Rotation paths and how fast each direction turns (degrees per step):
Each turn is a multiple of 5 degrees from 10 to 175, or 0.
Each row of a path follows its step; steps can be skipped.
Path 1:
step 0: [-11   1 -10 -18   4 -10   0  20 -11  -1   2  -4   5  -8   5  -5 -10 -13
  -2  19  23  -8  -3  -5  -2 -20  10  22  -6  12   0  -4   4  -4  14  10
  15  -1   4  -5  -2   0   6  24   6  -9 -10  14   3  -7   5   0  11   7
 -19  12  -4  -5  11   2   5   6   3]
step 1: [-14 -18   4  -5   2  -3  -3   2 -14  -4   9   0  -2   9  -2 -12 -10  17
 -13  -8 -14  -9 -18   9   4 -10  -7   4  20  13   4  14  -1  -1   5  -1
  14   0   7   1  17  16   2   0  29  -6  -9  -4  -5  -7  -7   0  14   0
 -23  -1 -13 -15   2 -10   3   1   1]
step 5: [-18  15 -13   5   1  11   0  13  -1 -10   2  -4   9  -2 -18   2  12   0
   6  -8   1   1   1  -4 -11   7  17  13   7  13   5  13  -2 -21  11   9
 -10  -1   7  -7   5   0 -20  15   9  -7 -18  -3  -8 -16  10   6  12 -18
 -10  -3  11 -12  12 -11   2  -4   1]
step 10: [  0   3  18   9  11   7  31   3   5  -1  -1 -12   8  14 -15 -17   0   3
   6  -4   5  17  -3  15  -1  20   4  -5  16  17  -3  13   2   4   2   7
   3   7 -12 -15   7  -2  -3  10  11  -6 -11   1   4  -9   3  -5  13  10
  -6   6   9  -5   3  17  13  -8  10]
step 11: [  5 -17   4   3   4  -3  -1   5   6   8  19   5   8  -5  -4 -15   7  14
   2  -3  -2  23   2   4  -1   1   4  -7  -9  10   3 -20  -6 -13  -8  20
   5  12   2   0  -6  -3  -6  12  11 -24 -11  19   8   1  -2 -15  -2   4
   3  17   3 -12 -15   1 -13   1  20]
step 13: [ -6  -1   4  -6   8  12   5  12 -13   1  -9   3   1  -1   0  -5   4 -14
 -15  -3  15   5  -9   0  -9  -6  -2  -4  -3   5  11  -3  22  -4 -12  17
   0   6  -1 -23  25 -12   3   0  -3   5 -18 -10 -16  -5   6   0  12   8
 -12  -9  10 -17  24   7  -4  -3   8]
step 15: [-16 -19   9  14   6  -3   7   7   6   0  16   0 -14   4  -8 -12  -5   0
   7  10   6  -4  -6 -16  -2   7   2  -8   5   5   4  29 -10 -21  -7  11
   4  14   5  -2 -13  11   1  -1  11  -2  -8   2  -6   6   9  -2   3  21
 -10  17 -11   5  -1  21 -10   0 -10]
step 18: [-15 -16  -2   6  18   7  -1  33  -3 -15   9   5   8   2  -6  -1 -12   6
  -9   0 -11  -8   2   5 -16   0  19   2   9   4  -7   6  -6  -2   6   2
  -3  -5  -1 -24   3   2   9  -1   3  -2 -14   3  -2   4   5 -18  -4  10
 -16   4  10 -12  10  14  15  13  -7]
Speeds:
[-3 -2  1 -1  2 -1 -2 -3  2  2 -3  1  2  5 -1  0  1 -4 -2 -2 -1  0  4  4
  2  2 -4  1 -4  0  1 -1  0  0 -4  0  0  0  0 -3  4  2 -3  5  3  2  7  0
 -4 -1 -4 -3  3 -5 -3  2  4  2 -2  0  0 -4 -1]  120
[-1 -2 -3  3 -1  0  4  1 -7 -4 -2 -2  3  5  6  0 -3  1  0 -1  0  4  2  2
 -1 -3  0  2 -3 -3 -1  2  3  4 -2  0 -1  0 -5  1 -3  2 -3  0 -4 -5 -3  1
 -1 -2 -1  1 -2  2 -2  1  4  5 -1  2 -1 -3  1]  100
[ 1 -1  0  3 -1  1  4  0  2 -1 -4  3  1  5 -3 -2  4 -5  1  3  2 -1 -3 -2
 -2 -2  4  0 -6  2 -1  2 -2  1  0  0  1  4  0  4 -1  0 -1 -2  2 -1  1 -3
  5  2  5  5  2 -3 -4  2  1  0 -3  1  5 -1  0]  70
[ 0  2  0 -5  2 -4 -1  1 -3  1  5  2  1  3 -1  1 -1 -2 -7  4 -5 -1  1  1
 -2 -5  4  1  0 -2 -1 -2  4  2 -3  1 -3 -3 -1  3  4 -1 -3 -1  0  1 -5  0
  0  3  2 -2  5 -2 -1  0 -3 -2 -2  0  0  2  0]  60
[-2  1  5 -1  1  1 -1  8  1  2 -1 -2  0  0  1 -4 -3 -2 -1 -2  4  2  0 -1
 -1  2 -1  5  0  3 -3 -1  0 -5 -2  3 -3 -2 -1 -3 -3  0 -2 -1 -2  4 -3  0
  0 -2  4  1  3 -1  1 -3  1  7  0  1  3  3 -3]  140
